Look-ups in named tables: a row name and a column name give one cell, copied from the table.

mafun:
|  | beb | sovusus | mifuzuf | geri | non | san |
|---|---|---|---|---|---|---|
| gurop | 119 | 81 | 206 | 83 | 177 | 118 |
| bepo | 142 | 109 | 151 | 51 | 139 | 110 |
| dak | 110 | 79 | 205 | 74 | 182 | 121 |
| diti | 134 | 165 | 52 | 191 | 91 | 133 |
| dite | 132 | 163 | 65 | 213 | 97 | 136 |

sovusus of dak is 79
non of bepo is 139
san of dite is 136
san of bepo is 110
non of dak is 182
san of gurop is 118
non of dite is 97
geri of bepo is 51
non of diti is 91
beb of dak is 110
beb of gurop is 119
mifuzuf of dite is 65
geri of dite is 213
geri of gurop is 83
beb of diti is 134
san of dak is 121
mifuzuf of dak is 205
geri of dak is 74
geri of diti is 191
sovusus of gurop is 81
Row with the largest non: dak

Table rof
         vubisav  lalasa  gazak  nevom
runer         63      53    111    127
tusi          59     124    127    103
lurilot       91      88    103    103
vol           76     121    144     69
ril          107     145    164     65
vibazov      119      33      8    142
fenal         57     151    161     77
gel          135     242    149    127
dedod        171      10      3    117
kodazi       179     109     72     64
guk           79      37     48    147
lifu          72      97    110    102

runer, nevom => 127
kodazi, nevom => 64
vibazov, nevom => 142
gel, nevom => 127
kodazi, lalasa => 109
fenal, lalasa => 151
lurilot, gazak => 103
fenal, gazak => 161
ril, nevom => 65
runer, lalasa => 53
dedod, lalasa => 10
dedod, gazak => 3
tusi, gazak => 127
guk, gazak => 48
vol, nevom => 69
vol, lalasa => 121
lurilot, nevom => 103
tusi, vubisav => 59
Row with the largest lalasa: gel

nirodun
|  | kub | bomit | vogi |
|---|---|---|---|
| lat | 2.456 | 1.784 | 0.267 |
| sukogup | 4.529 | -2.080 | 0.279 |
| dofe | 1.842 | -4.882 | -3.483 |
| vesar | -8.788 | -0.080 | 4.283 |
| bes | 7.835 | 0.746 | 1.398 |
| vogot | 4.080 | 9.179 | -1.728 |
| nuzegap | -3.226 | 2.581 | -0.572 |
| kazutuv | 4.272 | -0.212 | -3.404 |
| nofen | -5.775 | 1.562 | 6.150 |
| fike | 3.634 | 2.035 | 2.824 |
| velim | 3.525 | 1.413 | -2.349 |
| lezopuv | 3.130 | 3.478 | 0.480 |
| bubato | 8.403 | 4.037 | 2.329 |

kub of bes: 7.835
vogi of bes: 1.398
bomit of sukogup: -2.080
bomit of velim: 1.413
bomit of fike: 2.035
bomit of dofe: -4.882
Which row has the largest kub? bubato

zazire:
|  | mafuro | gil | tabetid | taz | ses | neb | reda |
|---|---|---|---|---|---|---|---|
| botok | 208 | 149 | 219 | 135 | 33 | 185 | 179 |
| gep | 178 | 179 | 170 | 233 | 203 | 177 | 174 |
| dopu | 217 | 121 | 209 | 222 | 49 | 189 | 174 |

gep, gil -> 179
botok, reda -> 179
botok, tabetid -> 219
dopu, mafuro -> 217
dopu, tabetid -> 209
botok, ses -> 33
gep, neb -> 177
dopu, gil -> 121
botok, gil -> 149
botok, taz -> 135
botok, mafuro -> 208
gep, tabetid -> 170
Which row has the largest neb? dopu

Table vafavog
         fafeb    vam
zesil    -5.83   3.05
metur     1.41   6.48
botipo    1.48  -3.61
miz      -1.17  -2.18
bolabov  -2.49  -5.66
ved      -1.07   6.01
zetotil   1.08  -3.11

zesil, vam: 3.05
zetotil, vam: -3.11
metur, vam: 6.48
metur, fafeb: 1.41
botipo, vam: -3.61
miz, vam: -2.18
bolabov, vam: -5.66

kepu =
        tigukes  dogak  bokom   fuda  kosunu  nebam  peloz
voze      46.55  46.55  62.55  68.30   52.82  33.40  45.03
nanose    57.86  46.55  50.02  46.55   97.86  22.16  13.26
ziv       46.55   8.64  49.26  72.62   36.94  23.05  86.11
luzolu    45.92  46.55  60.90  75.43   42.59  46.55  44.52

nanose, bokom: 50.02
voze, dogak: 46.55
luzolu, nebam: 46.55
ziv, tigukes: 46.55
voze, tigukes: 46.55
nanose, fuda: 46.55
nanose, dogak: 46.55
voze, nebam: 33.40
luzolu, kosunu: 42.59
nanose, peloz: 13.26
voze, fuda: 68.30
luzolu, tigukes: 45.92
voze, bokom: 62.55
luzolu, fuda: 75.43
nanose, kosunu: 97.86

luv =
	muleza	ruta	fege	fonogi	mep
vuguz	-754	-900	-993	-344	392
ketib	2667	2742	-688	-4093	767
nilibu	2105	1734	-413	-5908	-1146
vis	-1461	-1730	-337	432	-4003
kol	-3470	-2998	3089	-1875	-1183
naguvo	-5849	-566	-1030	7718	9313
susapet	672	-3311	-736	2099	-5985
fimi	-709	-1174	-239	-440	539
papim	1462	-963	-2652	3790	-3775
taromi	-3414	-3779	5483	-4599	1067
panaza	1220	-1411	-2971	1651	-1255
tifi	-1805	489	592	-2297	-1804
nipibis	-1120	4384	-883	-4093	-1134

vuguz, muleza: -754
vis, muleza: -1461
taromi, ruta: -3779
nipibis, muleza: -1120
kol, fonogi: -1875
panaza, fonogi: 1651
nipibis, ruta: 4384
susapet, mep: -5985
vuguz, fege: -993
kol, ruta: -2998
Which row has the largest mep? naguvo

